rotation ticks, each row followed by its count of ticks
The counts run from 0 to 775.
[ 83 174 113 135  81 130 118 142  84 141  98 127 147 132 102 121 103  96
 162 118 103 108 162 103  94 109  96 138 108 106 112 157 172 170 131 175
 129 121 186 128  98 125 109 139 152 142  92 144 128 149 163 141 159 124
 139 117 123 111 112 118  80 147 112 111 160 142 123 137 138  43 107 145
 135 124 103 133 156  82 141 141]
495
[108 177 106 149  58 140 139 151  69 151 111 147 139 116  98 134 108 110
 150  87 135 131 133  95 150 126  93 130 122  68 135 138 164 170 132 176
 120 119 179 141 124 110 124 152 126 131 113 158 141 147 178 176 149 139
 163 108 110 134 131 110  79 145 168  99 160 118 127 155 129  83 181 155
 119 120 105 138 123 118 132 141]
514
[ 80 165 109 155  57 138 117 152  71 114 111 170 148 146  84 115  97  90
 164 106 127 148 143  77 125 128  73 129 133  89  87 125 169 183 133 166
 148 119 159 131  98 125 100 132 109 143 133 141 154 145 147 164 139 109
 146 126 113 145 106 119  84 144 162 114 155 142 129 138 142  89 138 136
 114 120  98 130 124 103 121 156]
248
[102 199 138 155 101 120 125 157  94 142 112 148 122 109 100 138 117  55
 160  93 110 127 132 114 140  98 100 126 103 104 106 144 187 175 124 197
 124 144 157 154 106 126  98 149  91 112  99 164 133 154 176 160 155 130
 160 127 119 120 134 116  81 144 123 129 149 139 115 147 137  73 135 132
 137 117 131 148 140  99 141 156]
601
[ 83 160 125 138  69 138 121 133  78 121 104 163 149 120 103 129  93 108
 158 120 104 123 161 107 118 131  80 161 144  92  98 159 181 156 122 176
 114 133 175  99  92 133  92 127 130 120 114 135 167 151 145 173 146 104
 135 104 121 135 100  94  98 132 140 105 160 139 116 150 158  62 120 133
 146 106 108 162 126  66 144 131]
340
[ 81 154  92 137  70 137 117 148 100 173 131 148 159  97 103 108 124 101
 154 109 105 112 162 111  82 110  95 141 148 105  98 128 161 180 120 174
 146 102 186 130 114 119 122 131 136 142 134 160 122 147 141 167 143 120
 181  78 103 130 143 100 121 127 124 115 153 125 154 161 115  61 140 153
 126 121 102 146 134 108 146 138]
727
[111 184 124 164 104 162 127 156 125 162 139 152 124  80 135 119  97 101
 147 105 122 118 173 117 126 116 106 159 140  59 103 158 161 161 107 153
 119 145 175 149 107 155 109 133 144 120 118 165 159 181 145 164 136 124
 168 110 110 126 123 104 108 118 155  88 154 123 118 141 146  75 151 113
 160 130 130 149 150 125 169 129]
533
[ 92 171 109 146  88 161 116 154  98 151 137 151 138 103 108 124  83 113
 136 104  95 118 172 111 106  99  62 150 152  66 114 170 162 153 107 182
 103  99 174 137  98 130  95 133 147 101 122 134 154 166 162 167 117 139
 139 115 115 106  99 114 105 108 141  96 146 145 119 150 142  84 136 155
 123 143 108 155 129  98 135 102]
709
[114 160 108 139  88 167 144 126  79 127 109 150 150 105  82 106  97 113
 166 133 122 112 158 108 128 126  64 144 139  93  99 154 161 172 141 173
 118 129 208 107  93 136 121 113 136 127 127 157 145 155 159 149 147 100
 186  85 120 123 109  93 120 120 140 112 169 108 145 143 146  58 133 138
 165 119 112 132 147 101 150 121]
573
[ 87 179 113 166  77 155 116 145  70 106 104 165 137  98  98 109 103 121
 148 108 117 128 136  74 141 122  91 120 116  90 104 159 157 161 126 162
 123 143 201 117 102 122  98 110 115 125 133 147 151 152 159 153 148 104
 161 114 134 153 109 130  81 115 153  92 149 147 106 143 145  83 148 144
 152 135 121 125 131 108 130 135]
176
[ 92 151  87 146 108 146 103 164 100 131 102 142 149  93 108 103 116  98
 131 105 115 109 180  89 132 101 100 100 140  94 103 154 188 171 112 196
 134 127 151 138  98 138 117 125  92 129 128 144 144 159 181 133 126 118
 179  99  99 126 141 139  92  99 137 116 174 140 133 169 135  82 126 165
 150 173 109 141 128 116 143 147]
70
[107 183 104 123  83 150 133 147 108 150 130 161 135 109 106 143 116  90
 162  98 107 108 158 129 126 102 112 168 120 105  93 131 190 197 124 175
 125 127 160 146 113 137 120 142 140 117 122 157 134 180 165 161 166 124
 192  86 118  93 137 128 122 138 138 128 156 119 158 158 127  86 125 147
 179 123 124 139 123 107 133 141]
203
[106 185 130 143  92 150 114 153  76 159  97 147 134 113 112 135 101 109
 151 119 117 111 169 105 124  95  94 134 127 104 101 140 188 138 101 180
 116 120 170 127 113 107  77 151 152 110 115 110 149 148 170 146 155 122
 165 124 136 121 123 117  82 140 133  99 171 146 112 141 145  72 110 133
 133 165 111 170 127 120 121 147]
271
[105 200 138 148  99 145 138 145  99 146  99 156 139 101  93 147 102  82
 155 106 117 128 150 119 130  98  83 154 116 125  82 137 172 147 111 185
 104 141 173 128 134 132  75 143 118 139 118 126 158 155 151 178 147 145
 178 143 131 114 105 116 101 156 130 111 160 146 118 148 130  66 127 120
 129 154 119 170 161 117 155 162]
36
[124 190 106 144  83 136 126 139 124 170 117 149 134 107 120 117 118  98
 142  98  85 110 170 113 124 130 103 144 114 100  95 119 189 192 133 173
 130 122 144 152  97 142 109 140 138 103 107 170 139 176 152 142 143 116
 181 108 120  99 137 131  98 108 124 135 178 138 153 157 127  74 121 160
 170 143 127 136 129 114 158 132]
59
[115 191 119 162  92 140 139 141  89 149 123 155 122  86 118 120 112 102
 132  92 112 135 161 106 150 101  74 108 111  48 122 147 175 165 124 181
 118 138 166 141 109 128  97 135  97 106 114 170 145 153 181 168 147 141
 161 123 111 141 151 112  95 124 148 112 159 119 108 147 152  98 151 128
 146 142 121 128 111 108 153 139]
603
[ 77 171 128 133  66 142 127 156 106 161 125 178 135 102 114 141 126  95
 164  94 106 134 153 120 124 127 104 159 128 107  78 134 193 172 104 159
 137 144 172 149 100 143 105 126 105 133 126 152 149 175 151 173 163 119
 163  95 126 130 127 111 126 143 156 121 142 124 146 159 136 103 140 136
 140 106  96 144 102 127 120 134]
686
[ 76 169 108 127  92 146  91 174  86 140 100 156 133 115 101 146  91  99
 150 100 114 130 154 107 132 103  96 151 151 101  97 146 170 142 102 201
 117 118 150 148 106 123  81 135 116 117 103 146 156 183 160 129 125 148
 142 106 122 117 112 117  97 140 149  93 161 138 137 168 126  88 102 146
 117 140 106 169 127 102 116 144]
53
[ 97 158  95 141  97 151 140 151  70 138 124 142 162 106  88 102  92 102
 149 112 122 106 156 101 106  95  52 127 140 106 113 153 166 163 124 193
 122 107 160 129 123 129 108 120 108 128 146 140 129 131 148 170 119 150
 186 100 116 111 129 111 116 108 145 124 156 136 130 148 118  88 160 155
 136 161 103 155 129 121 120 150]
724
[ 85 178 110 151  58 148 120 135  92 150 132 165 132 122 111 119 110  94
 164 122  85 120 176 126 104  98 106 164 123  67  88 145 175 171 112 145
 131 121 169 127 110 118 110 151 165 150 120 127 136 179 148 172 159 101
 131 106 142 126 110 111 110 140 136  94 158 136 129 114 149  65 110 120
 143 112  95 141 135 102 132 140]
259
[ 99 131  95 129  60 139 134 133  87 146 112 162 162  99 117 110 123 124
 147 113  94 118 181 106 146 145  86 158 135  80 106 140 185 164 136 170
 126 128 164  97  99 142 109 134 119 116 124 156 146 158 146 172 150 110
 165  71  98 147 136 111 115 113 145 129 174 129 116 151 138  86 133 143
 178 127 114 149 109  91 156 144]
501
[113 166 120 144 107 134 128 166 110 167  97 141 166 108 110 114 108  89
 150 115 116  98 200 109 126 115  97 162 157 101  77 147 198 162 118 161
 122 127 133 132 103 151 115 133 118 143 108 130 154 164 157 151 126 111
 191 111 108 108 123 127 109 126 134 122 185 140 146 142 135  73 135 132
 157 161  94 162 145 121 171 152]
140
[ 84 169 122 149  90 151 138 171  82 134 102 158 139 112  86 127  92  87
 178 100 146 140 138 109 134  99  88 144 127 101  97 157 184 151 109 176
 128 152 160 142 116 135  86 126  90 140 123 142 157 154 162 164 143 153
 175 132 116 112 127 113 119 159 147 127 166 119 119 137 131 109 145 105
 141 141  97 156 133 135 107 153]
683
[100 176 115 138  77 141 123 169 109 172 115 145 160  93 118 138 113 108
 152  97 107 130 181 110 130 114  71 175 137 114  77 121 180 165 129 164
 134 132 143 127 108 140  93 120 138  96 121 160 165 180 140 142 130 147
 176 114 111 116 113  99 123 146 145 108 164 131 140 136 129  93 110 138
 152 160 114 157 117 132 157 139]
51
[101 185 115 148  57 149 136 139 106 156 142 158 138 118 112 136 103  80
 160  97 127 124 147 115 137 142 107 176 121  88  92 134 167 186 134 150
 135 144 174 126 117 134 119 154 140 117 122 156 150 169 147 195 168 115
 167 105 106 142 117 112  87 133 163 100 131 137 123 131 142  88 154 116
 142  91 133 150 142 106 151 151]
678
[ 74 166 100 148  66 136 130 162 105 167 133 147 153 114 114 124 103  79
 165  86 103 127 150 117 118 132 107 173 163  93  86 124 169 176 117 151
 143 133 146 150 107 151 109 151 113 141 120 174 151 177 145 187 129 138
 166 104  86 132 127 105 124 133 155 109 137 125 133 134 125  85 151 125
 147  96 100 152 143 101 151 145]
461
[107 174 112 137 102 119 131 150  97 129 113 143 151 114 100 143 113  87
 151  98 109 125 144 102 167 116  93 125 133  79 115 150 173 167 121 185
 119 130 187 139 118 125 112 142 102 157  94 179 138 153 173 154 149 132
 143  92 110 126 138 107 101 139 139 107 167 132 135 158 135  63 132 138
 147 125 100 125 128  83 180 158]
512
[ 86 185 134 151  95 102 137 144 102 158 101 156 127 100 102 132 124  87
 159 113 102 120 145 114 130 113 105 130 115 107 116 156 178 145 110 187
 107 143 194 155 112 133 103 143  94 164 113 142 136 149 165 169 163 128
 154 105 146 124 136 117 111 141 109 115 175 141 136 146 134  67 150 131
 135 132  90 138 130 114 145 148]
672
[110 165 124 137  75 145 149 142  83 131  91 154 132 114 110 126  93  90
 145 105 107 124 154 115 146 115  99 142 117  64 116 171 209 146 112 186
 108 147 146 134  86 132 103 149 104 112 108 139 172 154 168 150 139 125
 151 124 118 104 119 136  88 120 151 121 174 133 111 155 147 110 134 139
 165 133 125 148 116  96  99 135]
119
[109 180 140 149  91 127 139 150  89 189  98 160 159  99 113 122 118  91
 172 120 103 109 166 109 132 123  98 148 127  74 118 139 180 141 119 172
 117 137 159 123  98 129  98 157 118 124 104 151 152 145 137 168 152 132
 163 100 121 112 142  94 116 152 137 128 195 120 103 140 131  72 141 107
 153 129 115 158 117 124 152 142]
591
[105 166 103 156  78 130 146 143  85 149 124 160 168 100 101  92 110 111
 164 116 113 105 150 106 128 140  86 155 104  94 124 140 181 169 136 168
 133 134 174 119 113 150 125 132 116 112 136 162 135 136 149 176 158 112
 200  90 115 119 139 122 104 120 133 139 167 127 111 135 116  68 172 141
 178 119 126 136 147 122 153 147]
662
[ 97 187 113 144  62 164 141 155  91 151 124 158 133 107  92 143 112  83
 168  87 121 145 148 127 119  80  74 144 117  94  99 139 187 173 104 169
 133 126 153 151 125 126  89 134 114 144 131 149 152 170 166 177 154 163
 163 116 120 108 147 116 124 147 148 115 147 125 137 131 133 110 146 134
 138 142 104 128 117 128 108 146]
39
[115 178 109 134  57 138 123 148  86 161 105 136 149 127 118 131  93 119
 134  97 123 126 161 100 157 136 113 138 105  72 122 133 190 164 124 177
 110 121 153 133 111 121 133 162 142 105 102 149 150 161 180 163 150 121
 166 105 111 121 129 152  69 107 164 106 166 142 112 157 137  88 153 170
 143 137 123 140 116 106 135 141]
280
[ 76 187 112 143  62 116 150 147  95 151  99 155 151 126  95 122 127  76
 185 113 111 129 147 120 122 129 106 154  95 114 105 145 200 169 129 167
 133 146 159 139 103 152 111 151  95 160 109 157 149 152 139 175 163 125
 167 114 111 116 136 123 116 149 121 125 167 134 116 130 124  86 143 129
 150 113 103 129 140 109 127 158]
27
[100 203 154 157  90 114 112 143 117 175 108 166 127  88 118 125 125 104
 145 111 103 124 163 105 120 107 113 138 104  94 105 155 185 167 126 166
 129 130 196 152 104 141 106 144 124 109 110 130 135 152 156 155 171 110
 160 116 144 132 131 115  87 144 120 117 160 141 126 158 145  72 135 140
 138 141 107 157 131 132 163 137]
599
[ 88 184 139 150  57 133 128 132  83 141 119 174 153 111 107 108 111 103
 158 126 107 111 162 106 109 129  87 152 112 113  84 142 192 173 139 160
 143 141 178 118 109 128 102 137 141 100 138 115 157 148 139 186 167  84
 166 109 133 147 107 127  94 133 137 126 141 156 109 130 144  84 147 135
 134 104 115 158 128 105 125 153]
178
[133 175 130 149  67 149 150 153  85 165  97 157 133 127 117 121  94  88
 156 110 122 116 160 106 135 118 107 138 116  67  90 151 199 150 110 166
 109 138 156 153  84 118  98 155 145 122 118 136 171 166 162 158 136 107
 175 126 128 116 101 143  85 129 161  95 183 141 126 150 146  83 138 124
 138 132 118 138 126 120 105 124]
46
[ 92 146  93 157 102 160 122 170 102 125 127 140 145  97 105 107  91  87
 144  85 103 112 161 102 132 113  95 143 148  54 124 156 162 172 109 182
 120 115 160 152  89 142 122 133  96 109 109 172 142 157 153 162 119 132
 157  89  85 124 129 117 102  89 158 118 159 123 111 142 125  90 150 140
 160 129 127 151 133  92 143 133]
225
[ 94 180 123 156  88 136 132 149 102 169 114 131 157 105 115 127  90 103
 163 114 120 128 167 106 131 137  94 186 117  87 114 163 183 166 140 156
 123 131 155 130 119 163 121 139 123  98 110 161 156 143 145 188 154 142
 171 119 100 119 129 113  92 141 138 128 146 132 105 148 107  78 155 131
 152 119 109 174 145 129 167 146]
445
[ 86 163 106 161  94 128  99 169  97 125 105 150 163 133  97 109  92  95
 150 120 127 120 154  72 135 130 119 128 123 114  91 144 163 173 133 171
 140 127 167 135 114 127 125 132 101 152 124 145 139 151 154 148 144 100
 178 119 107 140 112 132  84 140 143 107 171 152 134 150 110  58 134 145
 134 129 113 147 167 104 158 166]
85
[114 187 121 145  74 142 124 148  88 148  83 138 134 115 120 128 104 119
 142  93 110 129 152  90 150 124 106 133 109  67 134 156 177 155 122 180
 105 120 173 133 115 121 107 148 140 118 105 171 151 162 175 133 144 136
 145 105 109 114 119 140  71 131 152  83 172 140 113 174 137  77 140 172
 147 144 101 135 118 111 145 135]
279
